Rows swapped in pairs by one turn or mirror: which row each one swaps with
K_508: [ 16 -27  -6   7   4  -2 -14   6  15  22 -11  -2  -8 -13  14   9 -25   1
  -8   2   7 -21 -28  -7   3  -4 -18   6  31   0  -1 -19 -11   3 -11   1]
K_312: [ 10  -9  -9   8 -26  -8 -13  -8  18  25  -2  -2   0   3  25   2 -21   7
   2   4   8  -9 -36 -25 -12   8 -10 -26  12 -17  -9  -1  -5  10  -3  12]
K_823: [ 13  -8 -10   7 -30  -9 -14  -2  17  23  -3  -6   2  -1  25   3 -18   4
   1   3   9  -6 -37 -24 -10   9  -5 -27   8 -18 -10  -3  -3   3  -4   9]
K_957: [  2  -3   6 -10  -5   8 -19  10  14  12 -13  21 -14   0  20   0  -7   7
   7   4  10 -27 -13  -3  17   3 -17   6  42  -1  -7   0 -10  13  -9  10]
K_10: [ -6  -6  -8   7  -4   3  -4  -1   8  25  -8  19  -5   4  17   5 -29   5
   7   3  14 -26 -29 -25   3   3 -14 -12  18  -9 -18  -4  -7  21   2   8]
K_140: [ 29  -6  28 -19 -12   4 -24   2  33   0   0  -1  -7 -14  11   6   6  -2
  -4  19 -10 -10 -18   7  -4   2 -10 -15  26 -12   5   2  -8  -5  -4  -6]
K_613: [ -2  10  -4  -6  11  -5  11   6  12  19  16  -7   8 -30   7  -9  10  -7
   6  -8  -1 -11  -2  26   0  13   8  19  27  17 -12   4  13 -13  -3  16]
K_63: [ 11  12  -2   0 -12 -10   8 -13  20  18  25 -17  17 -25  11  -8   6  -2
   0   1  -3   8 -21   5 -23  15  14 -23   0  -7 -12   9  13 -17   3  13]
K_228: [  2  22   7 -11   0  -4  11  -9  20  12  27  -6  17 -26   3  -9  14  -4
   6   5  -7   0  -9  15 -18  15  17 -16   6  -1 -16  15  15 -11  10   7]
K_358: [  9 -18 -11   0 -26  -3 -18  12   7  11 -10   2  -4   9  19   2 -23   3
   0   0  15 -19 -23 -19   3   6 -19  -6  20  -8  -9 -10 -13  19 -17  19]
K_341: [ 23 -25  -7  10  10 -11   3   5  12  28   0 -18   2 -30   7   7 -21  -7
  -9  -4  -5  -7 -26   7  -5   0  -6  13  18   8  -2 -14   0 -12  -8   3]
K_831: [  3  -3   5  -6   1   7 -15  13  19  16  -8  15 -13  -6  23  -1  -1   8
   7  -2   9 -26 -10   3  17   6 -16  13  45   6  -8  -4  -3   8  -7  10]
K_600: [  4 -22 -13  10   8  -1  13  -3 -10  17   7   3  14 -15  -6  12 -43 -11
   2  -2   8 -27 -17  -6  -6  -3  -8   5   4   6 -11 -14  -7  20 -10  12]
K_205: [ -8  -6  -8   6   2   5  -4   0   5  24  -6  24  -7   3  17   1 -26   7
  10   1  15 -31 -20 -15  10   2 -15   1  24  -2 -17  -4  -9  20  -3  11]
K_772: [  5 -15  -9   7 -16   0 -13  -2   9  20  -9  13  -5   4  19   8 -29   6
   3   3  13 -22 -30 -25   1   3 -17 -13  17 -13 -10  -8 -14  18  -7  10]
K_541: [ 14  11  28 -27 -11  10  -4 -10  15 -15  24   6  16 -15 -10   4   5 -11
   7  20  -8 -17   1  14 -16   5   3 -23   5 -10  -3  12  -2  10  -2   3]
K_31: [ 10  11  14 -26  -6  -3  10  -4   8  -8  32  -7  24 -25 -11  -6   8 -16
   2   7  -5  -8   6  25 -18  12  10  -5   3   2  -8  12   5   0  -7  15]
K_765: [  4 -17  -1  -5  -4   7   5  -2 -12   1   9  13  12  -1  -5   9 -36 -12
   4   6  13 -33  -7 -10  -2  -1 -16  -2   9  -4  -9  -9 -12  37 -13  17]
K_725: [  1 -10   0 -12 -13   4   1   9 -11  -5   4  14  10   4  -7   5 -29  -8
   4   1  16 -33  -3  -6   1   3 -12   3  16  -1 -12  -8 -17  33 -22  19]
K_346: [  1 -18  -4  -4  -8   2  -2   4  -6   7  -1  16   4   3   3   8 -37  -7
   2   3  16 -33 -14 -14   3   0 -20   1  15  -3 -11  -8 -17  30 -15  16]
K_552: [  6  10   0 -10   9  -5   7   5  13  17  14  -7   8 -31   5 -11  13  -3
   4  -7  -3  -6  -3  28   1  12   9  17  28  15  -8   7  12 -16  -4  14]
K_774: [  4 -17  -9   3   8   2  13  -2 -13  10  11   4  17 -14 -11  10 -40 -15
   3  -1   9 -29 -12  -5  -7   0 -10   9   4   3 -14 -11  -8  24 -14  18]
K_465: [ 14  13   3 -10  -9  -9   6 -10  20  11  28 -16  19 -29   2  -6  14  -5
   1   2  -8   6 -11  17 -21  15  15 -14   3  -2  -8  10  11 -16   2  11]
K_565: [  7   9  10 -24  -9  -1  13   4  -3 -13  28  -4  26 -18 -18  -5   1 -15
   2   1   2 -15  10  22 -13  12  10   1   6   4 -11   5   0  11 -16  19]
K_354: [ 25   1  17 -18  -1  -2 -11  -1  31   3  14 -15   5 -30   4  -2  18  -5
  -6  11 -11  -2 -11  23 -12   5   3  -7  24  -1   4   2   4 -18  -3  -2]
K_14: [ 16   7  -1 -14 -19 -12   1   4  16   3  24 -25  18 -23   4 -11  15  -7
  -1  -2  -5   7  -5  20 -17  18  12  -6   7   2  -8   7  10 -13  -9  20]
K_985: [ 16  -3  27 -17  -2  10   2 -11  11 -11  17  12  13 -11 -16  13 -17 -15
   7  23  -5 -24  -6   1 -18  -5  -2 -23   2 -11  -4   4 -12  19  -1  -6]
K_869: [ 11   6  15 -23  -4   4  13  -8  -1 -12  34  -3  26 -21 -15  -1  -1 -19
   4  10  -3 -14   8  19 -17   8   6  -8   0  -1  -6   8   4  14  -6  16]
K_247: [  7   8   4  -9   8   0   1   9  21  16  12  -3   2 -27  13  -9  17   1
   5  -6  -1 -11  -1  25   6  13   2  18  36  15  -8   3  12 -11  -3  12]
K_931: [ -4   3   9 -12  -7   9 -18   9  16   9  -9  22 -13   2  20   1  -3   4
  10   5  10 -31 -10  -2  14   5 -16   3  42  -2  -9   2  -8  15  -7  10]
K_118: [  0  23  10 -15   4   0   9  -8  19   9  27   0  13 -24   3 -12  18  -2
   9   4  -5  -6  -1  23 -10  13  14  -6  12   4 -14  16  12 -10   5  10]
K_207: [ 15   6  -5   1 -20 -14   2 -12  23  21  21 -21  16 -20  14  -7   3   0
   0   1  -5   9 -24   0 -25  15  10 -24   2  -9  -8   9  11 -12   1  13]
K_372: [ 12  11  26 -29  -8  12  -1  -8   9 -19  26   6  18 -14 -14   4   0 -15
   7  18  -5 -19   3  12 -15   6   0 -16   4 -10  -7  12  -4  16  -8  10]
K_444: [ 12 -16   2   4  13  -1  21  -8  -3   9  17   0  20 -23 -19  14 -37 -18
   3   7   0 -23 -12   1 -18  -6   1  -3  -4   4  -8  -8  -7  14  -4   0]
K_563: [ 17   5  -7   2 -26 -14  -2  -6  21  19  16 -22  14 -19  16  -5   2  -2
   0   1  -1   9 -28  -2 -22  15  12 -26   1 -11 -10   5  10 -15   0   9]
K_385: [  5  -7  -6   9 -20  -2 -11  -8  14  23  -3   8  -3   4  24   3 -24   7
   2   5  12 -15 -35 -28  -6   5 -12 -26  12 -18 -12  -3  -7  11  -3  11]

K_600 pairs with K_541
K_772 pairs with K_465
K_10 pairs with K_228
K_831 pairs with K_247
K_869 pairs with K_765
K_508 pairs with K_354

Rows swapped in pairs by one turn or mirror: which row each one swaps with
K_147: [  6  12  20 -24 -20   0   2 -12 -13  19   5  18  -2 -16  12   3   8]
K_543: [ -1  -6  24  12   9 -29   7   0  12   3  -3  -2   7 -16  -3  -5  -2]
K_394: [-14  -1   3   0  -7  22 -21  -6  -5  10  -5 -11  13 -20  10  -1  12]
K_870: [  0 -11  26  11  16  11   7   9   8 -12   2 -13  -8  -7   9  -5 -10]
K_963: [  8  -6   6  20  13  -1  -2  19   1   0 -18 -13  -8   2  10   1  -6]
K_925: [ -8  -4   2 -20 -14   4   2 -15   6   3  12   7 -13  -2  19  17 -11]
K_42: [ 17  -4  24 -13  12  -2   6  22 -15  10  -3 -18  12  -6  -4 -10  10]
K_434: [ -6   3  14  -8 -15  19  -5  -3  -3   2  19   6 -15 -17  -5 -13  -8]
K_581: [  1   0   8  -1  24   3  -7 -10  14  20  -2 -18  11 -12  20   3  21]
K_396: [  1 -11  17  -7  -9   1   0   1  -2  12 -25   5  -3  20   1 -24  18]
K_192: [  7  14   0 -14 -11  -3 -12 -17  -4  14   8  11 -21 -17  23  -7  13]
K_365: [  9  -2   3  -8 -21 -24  -5 -21  -6  24   6   4   1  -7  18 -14   9]
K_783: [ -4 -10  -2 -24  -8  14 -29 -11  -6  19  -3  -3  10  -3  10 -22  -4]
K_8: [  7   6  25 -30  -7  -2   6   4 -18  22   9  -2   6 -17   7   3  16]
K_500: [ 21  -4   7  15  12  -5  -4  -6   0   7 -14   7  -2   9  -3 -29  -9]
K_677: [ 16  12  12 -24 -26   3   3   6 -15  -9  -4  10  -1  -5  -4  -1  -1]
K_841: [ 14  -3   5   2  22  13 -12 -11  11  18  -9  -9  16  -8  21  -5  21]
K_464: [-16  -4   4   2   6  -9 -29   4  -9  10   4   5  -9   7   5  -9 -14]
K_370: [ 10  -7   1 -15  20  -1   3 -25  16  10 -18   5   9  -8  -4  13  -5]
K_121: [ 30  12  15 -15 -13 -11  13  -6   5  -3  -7  19  -7   0   6   4   5]
K_35: [  3 -12  24  -6  21  21  -5  -5  12  22 -16   5  10   3  20   0  -7]
K_197: [ -6 -11  19 -29  -7  14   4  -3   8  -1  -5   1 -14  15  13  -6  18]
K_992: [-17   5   6   5   1   9 -20  -7  -4  15  -2 -16   9 -22   4 -10  14]
K_619: [ 19   4   9  -7 -18  -4   6  12  -2 -19 -10   1  -6   1 -10  -3  -9]
K_170: [  0   0  13  -6  26 -11 -17  -8   6  17   7  16 -12   9  22   0  -3]
K_585: [ -2  -2  -3 -13   4   6 -12 -24   1   2 -15   4   7 -20 -20  -6  -9]
K_799: [ -3  -1  12 -14  -2 -26  -3 -13  12  -4  18  -5  -2 -24   2  -9   3]
K_756: [ 26 -11   2   3   8 -15  11   2  13  28  -5  -1   8  13  12  -2  -2]
K_250: [ 25  -8  11  -4  15   0   4  22  -2  -6 -10 -17   8   7  -2 -10  -5]
K_808: [ 35   7  17 -14   1  -4  16  10  -1  -4 -15   8   4   8   3   2   2]

K_619 pairs with K_121
K_197 pairs with K_396
K_42 pairs with K_8
K_841 pairs with K_394
K_799 pairs with K_543
K_756 pairs with K_434
K_147 pairs with K_250

